(in the rows, 128 means zero)
Named moves come first, each a turn or a mirror and shown by rows before and after it. Which of them, in which order, take the first row of each pair that follows to the second? Write the first one first, as in the answered first pair.
move Z_842:
[115 125 132 140 115 164 150 145 123 133 134 133] => [112 133 120 127 128 133 113 131 158 127 107  98]
[140  98 164 152 133 117 144 127 117 124 140 173] => [135 106 151 140 147  88 100 113 158 117 112 136]
[164 139 122 137 151 110 119 121  85 143 140 136] => [159 144 117 136 156 102 105 118  97 139 133 126]
move Z_496:
[111 109 118 174 100 151 131 128 146 116 126 161] => [121 114 128 171 130  93 110 110 156 118 102 150]
[149 137 149 142 146 107 144 124 125 138 119 149] => [111 144 105 120 122 122 130 133 145 127 121  94]
[126 130 126 142 179  86 114 130  89 133 112 137] => [ 83 133  84 128 135 147 121 153  94 121 134 104]
[121 116  92 128 105 146  82 104  92 115 146 147] => [139 115 115 136 127 116  77  89  89 118 130 164]
move Z_283:
[105 135 121 134 119 125 142 148 120 101 136 120] => [112 134 126 140 117 138 142 149 120  99 136 130]
[176 136 161 134 147 128 103 106 163 122 100 144] => [160 139 149 124 159  94  97 104 154 123  93 121]
[124 128 109 113 143 107  98 120 117 107 101  93] => [105 132 102 112 134 106 119 136 108 114 112  86]
move Z_5:
[ 82 134  89 124 117  73 150 148  67 150 148  94] => [109 114 104 141  98 141 155 147  42 141 171 148]
[154 135 165 144 142  94 153 126 129 146 117 155] => [157 133 166 146 141 107 152 125 133 147 119 161]
[ 92 112  92 135 158  75 148 142  83 147 123 124] => [116  97 107 152 145 131 152 142  62 137 143 170]
move Z_786:
[145 126  88 104 126 150  75 132 124  98 115  86] => [121 146 127 120 123 119 190 181 114 149 129 109]
[152 112 135 133 146 112 117 109 121 112 134 143] => [120 129 115 120 132 107 125 128 163 118 126 100]
[149 102 124 134 140 128 107 105  79 118 137 158] => [ 94 134  84 113 115 127 112 135 147 124 122  85]
Pairs:
(two moves a pair)
[137 118 127 134 124 154 135 122 110 123 144 152] => [138 120 133 134 139 124 140 119  98 130 140 151]  Z_496 Z_842
[134 135 124 121 149  90 133 126  89 144 131 121] => [135 129 119 123 137 121 140 129  74 135 146 131]  Z_786 Z_842
[ 88 136  99 140 114 117 146 136  86 111 160 130] => [102 129  90 140 104 155 114 126  99  93 155 134]  Z_283 Z_786
[158 116 145 142 134 143 124 123 156 116 114 162] => [131 134 134 130 133 108 137 136 183 128 101 128]  Z_283 Z_786
[132 137 107 116 158  38 108  96 118 119 119  96] => [129 135 135 135 140  57 187 127  77 145 153 143]  Z_786 Z_842
[126 109  92 109 135 101  84 109 111 113 126  86] => [136 105 115 119 148  78 112 109  79 124 136 119]  Z_842 Z_496
[142 142 124 137 120 119 118 126 160 132 113 114] => [153 139 136 143 124 117 122 124 151 137 113 132]  Z_496 Z_496
[120 124 124 138 121 147 111 115 133 127 124 128] => [119 127 138 139 118 147 137 125 139 138 126 136]  Z_786 Z_283
[128 128  95 133 112 110 129 126  81 128 133 121] => [135 124 102 136 108 126 134 126  79 129 140 137]  Z_842 Z_496
[149 110 111 106 130  90 104 107 141 132 124 114] => [121 117 109 110  98 124 162 145 137 148 147 120]  Z_786 Z_496
[ 95 129 102 133 107 138 141 149 163 115 123  99] => [145 113 121 142 124 150  92 113 158  95 110 132]  Z_496 Z_786
[136 147 137 118 120 121 110 147 197 150  97 114] => [161 130 139 122 132 134  70 116 176 132  97 133]  Z_786 Z_786
[111 127 122 116  96 148 104 133 172 105 109 104] => [118 134 151 120 130  95 124 138 181 123  94 115]  Z_786 Z_842
[155 127 138 142 104 189 109 133 177 124 124 139] => [133 130 145 147  97 179 167 158 138 146 147 151]  Z_5 Z_842
[124 136  98 132 108 158 124 124 126 106 115 121] => [152 130 129 142 143 114 121 105 116 115 101 145]  Z_496 Z_283
[130 136 158 130 159 125 146 138 156 151 138 110] => [151 122 159 130 170 123 108 114 142 138 133 120]  Z_786 Z_5
[139 132 141 133 120  76 128 125 112 128 119 112] => [128 133 142 139 106  94 156 142 103 137 133 120]  Z_283 Z_283
[119 146 124 117 156  58 105 136 124 125 113 111] => [100 144 124 124 135  78 158 161  88 140 142 129]  Z_283 Z_842
[112 121 118 106 142  98 150 136  85 117 143 127] => [126 117 132 118 128 140 160 144  86 117 153 155]  Z_283 Z_283
[136 141 166 148 123 139 142 154 176 138 121 128] => [144 138 170 150 122 140 144 151 166 137 122 139]  Z_283 Z_842
[119 146 141 134 128 108 169 142 105 160 134 135] => [103 152 124 126 126 100 160 139 115 158 130 113]  Z_496 Z_842
[104 134 132 135 132  87 159 131 133 164 129 124] => [128 111 119 135 144  92 105  94 100 140 133 134]  Z_786 Z_283
[140 112 135 134 133 137 141 125  90 127 140 157] => [150 111 134 131 143 127 118 113  97 120 129 156]  Z_283 Z_283
[ 90 149 108 119 116 106 160 147 132 134 127  94] => [108 129  95 113 132  93 109 111  94 115 125  96]  Z_786 Z_496
[132 130 114 125 126 174 112 122 150 108 118 122] => [146 123 139 139 130 174 143 129 126 121 128 157]  Z_5 Z_496
[153 118 121 161 122 182 125 128 103 168 159 149] => [180 122 142 163 157 139 104 111 129 169 127 156]  Z_786 Z_496
[100 121 115 152 105 164 174 155  77 133 159 134] => [117 133 152 157 149  86 185 147  92 154 132 141]  Z_842 Z_786
[133 118 125 130 170  65  87 107 131 131 106 106] => [164 106 158 156 168 101 121 112  99 141 124 169]  Z_496 Z_496
[169 118 155 137 138 105 126 131 105 134 142 182] => [118 135  94 103 117 105  86 139 162 118 126  93]  Z_786 Z_283
[132 147 146 112 143 123 133 127 128 125 126  92] => [137 141 147 114 144 129 118 119 121 119 121  97]  Z_786 Z_786
[119  96 155 147 156 128 106 115  85 111 146 157] => [ 75 114 132 139 117 165 145 152 105 121 158 129]  Z_786 Z_842
